In the rows, 128 means zero.
Each path is a new rotation, seen through one point. The rows after it are directions, each followed by how far the rotation turns it, in degrees a step (0 if it stays put).
Each turn is a multiple of 5 degrees from 10 to 175, or 0.
Each row of a path follows its step; steps can be skipped.
Rotation 1:
step 0: [123 124 127 126 127 129 131 126 129 133 131 128 130 142 135 116 132 128
 128 130 120 127 135 137 119 117 128 124 123 139 133 113 141 123 123 118]
step 1: [120 132 136 128 131 129 132 124 128 119 133 130 135 132 110 133 128 114
 129 137 122 117 130 127 134 128 125 123 118 125 125 123 142 137 131 131]
step 2: [125 118 119 125 118 121 117 119 140 125 129 118 119 128 128 130 135 133
 127 129 125 115 133 128 127 127 122 127 119 129 126 122 119 136 143 126]
step 3: [127 120 131 130 127 127 130 133 133 120 138 129 124 123 114 120 131 135
 123 125 143 140 133 147 129 137 120 126 126 127 126 125 131 133 128 124]
step 4: [142 114 120 133 131 119 131 127 129 131 129 126 119 135 121 124 131 121
 123 134 122 133 122 126 124 122 125 126 138 130 136 141 140 138 132 126]
step 5: [125 132 124 126 125 124 128 124 129 137 137 129 137 131 123 132 141 125
 120 128 121 126 133 140 126 124 133 116 147 128 125 122 119 135 123 136]
step 6: [132 125 143 133 124 134 137 126 137 135 139 113 132 141 123 129 132 137
 137 135 122 126 123 131 124 125 131 140 129 125 131 120 127 129 129 125]
step 7: [128 113 126 116 130 144 128 123 135 121 124 125 130 119 124 129 144 123
 132 132 121 127 125 126 132 136 128 122 131 126 133 118 139 122 128 128]
step 8: [127 121 132 137 120 137 140 127 139 132 127 123 121 127 128 133 131 129
 111 118 130 121 129 124 144 125 122 121 120 135 126 130 127 137 126 128]
step 9: [138 133 128 135 116 126 126 128 137 126 129 129 128 121 126 126 130 137
 133 140 128 129 138 129 123 125 111 111 130 127 132 132 130 125 121 119]
step 10: [126 135 124 129 121 137 134 135 130 120 134 129 130 137 136 119 135 115
 119 136 124 131 134 138 121 129 131 132 128 134 141 131 133 141 130 119]
step 11: [120 128 122 129 110 116 144 116 130 121 125 129 134 130 118 130 127 124
 131 132 122 127 129 126 130 123 136 127 134 116 122 125 134 134 132 127]
Directions:
[127 133 127 127 126 130 131 126 128 128 126 127 127 127 130 126 126 127
 131 127 128 126 133 126 127 129 125 125 123 129 130 127 131 131 127 126] -> 40
[125 131 129 124 129 128 131 126 129 126 127 124 131 131 126 131 128 125
 130 128 126 127 128 130 124 124 130 129 127 128 128 128 127 124 130 129] -> 70
[128 128 127 126 127 131 128 126 125 129 130 130 129 125 132 129 130 127
 124 124 127 126 128 136 127 128 129 130 126 131 126 128 128 128 127 126] -> 145
Rotation 2:
step 0: [134 110 115 137 131 118 123 122 129 136 134 125 130 139 134 139 128 134
 124 123 135 128 136 133 128 136 129 123 136 124 132 125 125 124 121 123]
step 1: [123 121 125 129 137 129 113 113 127 118 122 126 127 130 134 135 129 141
 133 117 130 131 139 126 131 132 128 125 126 129 130 146 125 122 129 130]
step 2: [122 124 140 133 128 124 122 123 127 121 117 121 126 133 137 117 132 140
 135 114 135 132 125 134 132 125 119 128 139 129 123 126 136 133 138 123]
step 3: [133 120 127 133 132 118 121 141 129 140 130 123 119 124 137 131 130 139
 140 132 138 120 121 136 130 127 121 121 135 130 122 126 129 125 138 134]
step 4: [121 124 134 133 132 127 113 137 120 131 142 129 122 120 127 136 126 135
 135 118 137 132 135 119 135 127 134 125 123 141 124 122 124 119 127 132]
step 5: [135 125 142 134 125 129 123 133 135 122 127 120 134 114 133 122 123 135
 132 119 121 143 126 125 129 125 136 126 129 138 136 125 129 115 133 121]
step 6: [137 120 125 127 134 131 135 142 134 126 131 120 140 128 136 122 115 133
 128 126 135 131 122 136 121 126 136 125 131 132 110 129 132 123 132 123]
step 7: [122 124 115 130 126 126 112 136 142 129 135 126 135 134 128 126 122 121
 126 128 140 132 140 133 119 128 132 125 130 138 125 128 132 121 124 137]
step 8: [125 132 136 132 123 125 117 125 133 115 130 118 132 134 126 129 117 127
 139 134 140 138 136 129 121 127 124 136 123 123 135 136 125 117 125 122]
step 9: [121 120 133 131 131 119 142 127 130 126 137 109 140 132 127 123 129 129
 140 128 132 130 130 130 126 135 117 126 127 127 128 135 139 129 130 117]
step 10: [131 117 124 135 139 105 125 123 127 136 133 125 131 133 138 132 125 121
 128 127 129 124 139 129 123 128 122 112 128 125 123 125 126 126 127 124]
step 11: [124 123 129 119 123 114 111 120 114 121 128 125 129 126 133 135 126 136
 131 117 128 126 140 135 128 135 138 123 124 128 133 135 123 125 128 125]
Directions:
[129 130 129 125 129 129 131 128 129 129 125 123 127 129 128 130 129 126
 126 129 128 133 128 127 130 126 127 122 130 130 126 130 130 130 131 126] -> 100
[132 129 128 130 128 131 128 126 125 127 131 124 131 132 124 124 126 125
 127 130 127 128 130 129 125 129 127 127 127 127 128 128 129 125 128 131] -> 35
[129 129 123 130 133 127 125 127 130 127 132 130 126 129 126 133 129 127
 127 130 126 126 131 127 126 129 129 127 130 132 125 127 128 129 130 128] -> 110
[122 129 128 126 130 131 130 130 124 126 130 128 130 128 126 127 130 130
 129 125 129 127 130 130 130 130 130 128 125 130 124 130 131 130 127 129] -> 145
[125 127 131 132 129 124 131 128 123 130 128 127 126 124 127 129 127 126
 127 133 129 126 127 126 129 129 129 127 126 131 130 127 131 125 128 126] -> 65
[130 131 128 130 125 129 131 129 128 127 128 126 129 128 127 129 128 132
 129 129 128 127 128 133 128 132 130 130 130 126 129 125 130 129 132 123] -> 115
